In the data rows, 128 means zero.
Here are some numbered points:
[103 142 153 145 152 101 179 121 126  82 173 158 107 155 103 131] 0
[205 158  37  99 140 189 140 131 121 116 102 110 176 130 185 115] 1
[122 211 103 210 131 153  73 147 102 186 133 112 166 142 142  97] 2
[128 119 127 132 127 111 129 122 135 113 119 128 128 131 131 137] 3
[142 106 142 114 125 131 150 141 163  91 164 127 128 136  99 149] 4
[125 128 140 112 117 128 116 135 116 169 154 121 108 139 104 124] 5
[145 143 101 106 120 167 123 134 121 127 135 134 141 114 131 109] 6
[ 93 100 154  95 102 107 132 131 118 136 119 138  82 103 120 130] 7
[132 136  59 149 162 168 134  89 111 225  71 136 113  90 111 143] 8
[130 107 174 126 120  99 123 140 148  78 142 112 124 143 119 129] 9
[105 137 161 161 143 100 148 115 122 126 136 131 100 132 142 148] 10
[131 103 117 121 133 117 120 111 147 178  87 119 121 131 132 136] 11
[ 97  71 157 153 145  88 185 107 179 113 133 178  37  89  57 206] 12
[115 128 130 164 150 135 143 114 130 106 138 158 120 106 105 144] 13
[124 104 150 152 154 140 146 128 147  93 157 132 120 108 114 155] 14
[106 113 156 122 147 102 177 117 146  78 183 146 122 151 105 143] 15
[139 113 126 109 128 129 123 130 130 122 108 101 125 135 139 133] 16
[153 140 129 121 129 138 138 148 128 115 131  97 145 128 139 144] 17
[102 144 128 166 128 123 113 127 111 138 132 155 116 112 126 129] 18
[115 119 133 116 116 126 109 127 118 137 119 138 119 115 138 113] 19
[115 103 108 194 156 142 129 115 148 117 142 171  76  83 127 172] 20
[127 130 149 135 117 110 157 134 141  76 172 140 135 138 131 136] 21
[154 164 150 165  94 122  80 176 111 156 150  90 117 132 153 141] 22
[108 183  52 163 141 166 101 104  59 221  33 159 157  72 175  98] 23
[140 132 120 112 117 139  95 140 127 138 125  96 161 146 149 105] 24
[ 75 116 181 153 122  91 106 114 138 144 155 142 121 166  83 111] 25
[149 129  11 129 179 155 162  69 132 196  68 170 162 119 139 117] 26
[125 133 148 121 126 125 124 132 115 127 139 119 122 133 138 126] 27
[150 127 121 129 116 117 106 131 132 161 106 103 129 138 143 142] 28
[127 143 135 143 125 126 134 131 129  95 160 141 119 136 133 125] 29
[136 176 178 166  95 113 102 185 113 121 170  92 119 140 138 142] 30
[112  98 128  94 137 113 176 112 139 118 121 160  89 112 103 153] 31
[171 118 123 110 137 127 141 136 146  96 105  70 138 149 163 147] 32
[128 112 100 136 153 138 147 109 137 117 122 156 130 119 101 135] 33
[124 114 120 162 138 132 125 118 134 127 123 150 119 106 121 142] 34
[146 167 123 145 147 140 152 134 129 115 165 115 164 153 123 122] 35
[119 130 125 115 120 129 122 117 125 132 139 152 127 149  95  98] 36
[178 117  73 145 113 133 107 142 146 102  70 142 161 138 168 117] 37
[115 112 129 121 133 118 139 118 131 119 122 158 106 118 115 130] 38
[115  95 137 102 115  89 110 112 124 197  45  53 109 109 195 137] 39
[138  99 184 179 125 118 112 159 170  78 187 127 108 140  93 166] 40
[ 76 131 175 140 156 106 178  92 133 102 201 176  88 136  86 144] 41
[146 103 115 194 149 132  92 119 150 145 127 130 140 133 152 132] 42
[142 112 128  99 134 128 153 132 142  97 130 118 142 132 136 133] 43
[ 99 201 116 128 121 139 131 129  95  94  95 156 150 131 121  95] 44
[ 93 112 141  76  92 108 100 118 111 158 108 139 133 136 119  77] 45
[131 167 118 164 136 165 113 145 103 110 124 129 128 103 133 126] 46
[ 79 111 197  75 111 111 204 140 135  37 210 198  64  95  80 149] 47
[ 98 157  94  98 165 164 169  90  96 186 105 132 133 103 147 109] 48
[133 148 117 154 113 149  97 149 104 148 117 126 132 114 147 123] 49
[127 158 129 154 132 148 133 138 112 109 143 126 129 106 123 134] 50
[144 126 131 121 150 152 142 131 130 152 136  97 120 113 134 149] 51
[169 151  98 129 133 174 138 154 133  84 162 142 157 125 103 128] 52
[116 143 116 137 124 154 112 126  96 141 117 144 129  95 153 123] 53
[136 158 145 139 142 142 123 135 111 145 125  91 127 120 147 137] 54
[112 148 147 105  95 131 105 155  95 128 111 134 139 129 105 100] 55
[153  92 138 116 123 112 145 129 175 124 174 110 118 139 130 154] 56
[117  91 203 194 107  93 104 161 164  55 157 151  97 134  92 162] 57
[122 152 139 149 112 134  99 144 106 164 135 113 113 125 138 125] 58
[133 116 133 116 135 123 121 129 120 155  83  83 123 126 165 135] 59
[145 157 122 167 129 138  80 141 113 170 108  82 161 145 175 113] 60
[110 142 100 150 125 143  96 121 113 166 119 159 142 128  91  97] 61
[163 122 103 154 162 129 110 115 147 150  86  80 167 156 169 129] 62
[123 149  82  81 167 156 170  85 112 186 109 114 144  93 158  98] 63
[115 150 131 183 150 120 152 113 138 123 162 158 116 133  98 142] 64
[140 150  67 118 147 144 133 110 113 169  92 118 152 116 138 121] 65
[124 115 148  80 105 118 116 138 116 143 142 113 112 150 130 110] 66
[124 116 105 114 151 136 153  98 137 142 143 139 129 117 125 114] 67
[186 137 102 146 151 140 131 139 142 128 107  78 165 145 159 141] 68
[117 148 130 176 139 140 127 128 115 101 136 157 125 105 113 136] 69
[118 128 134  97 132 135 150 126 114 146  89 119 100  76 116 140] 70
[112 121 140 131 122 124 133 120 132 114 136 155 112 119 109 129] 71
[141 138 106 122 139 141 137 126 122 152 124 123 130 127 131 119] 72
[156 144 121 107 111 145 127 155 116 109 107  95 147 128 161 136] 73
[141 112 142 136 110 134 112 149 137 113 165 138 124 125 112 139] 74
[142 113 110 109 110 118 118 125 135 116 112 124 147 143 135 119] 75
[123 138 146 138 141 129 125 128 123 164 115  92 114 114 144 142] 76
[125 135 105 154 135 137 129 121 135  90 109 170 145 127  97 125] 77
[164 130 131 101 101 106 114 145 137 156  90  58 130 152 171 138] 78
[175 145 112 117 146 145 146 137 142 133 120  62 165 147 163 147] 79
[115 113 132 108 128 144 123 124 132 115 152 156 128 124 100 114] 80
[115 116 115 114 133 120 127 113 130 148 104 119 131 135 127 130] 81
Which two points above are nearest to each new point by angle? Their numbers follow each, nearest first.
[116 128 141 127 136 130 124 123 114 156 112  99 111 122 145 138] 76 59
[110 121 138 156 144  94 153 108 138 142 129 136 108 142 121 144] 10 12
[123  80 227 123 131  50 157 144 190  34 122  82 113 166 126 176] 9 3
[ 91 181  64 152 142 159 106 103  67 211  50 141 138  90 167  99] 23 53
[110  98 114 144 182 125 172  86 154  93 116 165 120 123 100 143] 33 13
[121 128 132 129 102 128 108 134 111 114 113 145 116 106 139 123] 19 53
[115 140 156 119 130 115 137 126 121 143 163 115 115 131 129 131] 27 5
[144  98 115  86 114 100 128 119 151 121  98 119 138 154 127 132] 75 16
[119 140  71 166 127 140  98 105 119 189 103 175 163 137  89  91] 61 23
[ 86 137 146 202 133 135 101 120 103 127 144 182 101  95 129 128] 18 69
[194 104  55 137 120 127 106 145 150 110  59 124 165 139 162 126] 37 75
[102 157 113 183 124 131 108 122 107 151 122 168 123 111 130 137] 18 69
[117 145 169  97 148 146 174 139 120 110 169 109 107 109 125 150] 47 15
[138 137 110 147 118 103 131 124 144 125 140 137 130 158 108 130] 64 0
[119 108 131 109 122 127 127 126 141 116 154 151 136 139  94 112] 80 36
[ 87 116 192  84 118 107 192 145 129  59 208 181  67 105  81 136] 47 41
[ 95 100 167 134 118  83 128 116 135 128 138 143 106 138 100 123] 25 71
[127 139 134 118 139 147 110 137 108 179 140 102 127 117 100 129] 5 58
[141 174 143 145 143 131 151 143 124 120 179 104 159 160 124 135] 35 30
[218 108  44 124 113 145 107 141 159 105  33  97 184 139 157 135] 37 68
[111 120 155 110 139 111 163 128 136  82 172 135 122 150 116 134] 15 0
[103  97 125 114  95 115  94 121 124 131 120 179 122 115 145  97] 19 45
[108 114 111  73  92 111  85 113 134 141 109 149 129 141 124  88] 45 19
[174  85 162  97 143 134 151 153 174  56 203 117 132 136 110 151] 4 56
[136 123 148 118 106 115 117 143 128 120 126 102 127 130 151 134] 78 73
[152 138 129 118 148 150 151 136 126 162 127  84 129 119 132 158] 51 79
[100 146 170 126 116  80 124 126 131 125 106 108 136 171 104 116] 25 9
[116 137 168  97 141 156 164 143 124 102 159 106 113 109 130 144] 47 14
[105 138 163 110 124 112 130 131 114 143 147 108 109 137 126 126] 27 66
[104 112 119 104 102 116  97 121 106 156 103 154 116 116 152  87] 19 45
[138 132 107 152 122 131 130 123 137  89 141 171 144 127 115 122] 77 69
[ 95 214 111 148 115 145 127 122  88  88  93 177 158 124 117  86] 44 77
[156 123 128 102 106 107 112 142 131 150 100  63 138 141 166 131] 78 28
[119 116 117 124 116 117 125 117 137 137 141 160 119 140  94 115] 36 80
[126 117 132  88  98 118 107 134 120 146 135 116 118 135 128 112] 66 45
[138 134 123 145 161 139 148 123 133 130 127 105 123 126 124 153] 51 68
[117 116  98 102 163 134 168  94 133 155 146 163 119 125 124 111] 67 48
[137 133 109 114 121 162 108 138 116 126 134 145 149 107 131 117] 6 53
[136 115 132 102 117 128 132 137 126 120  96  99 125 127 140 142] 16 78
[122 138 133 125 104 138 103 143 115 116 114 139 134 124 114 106] 55 44
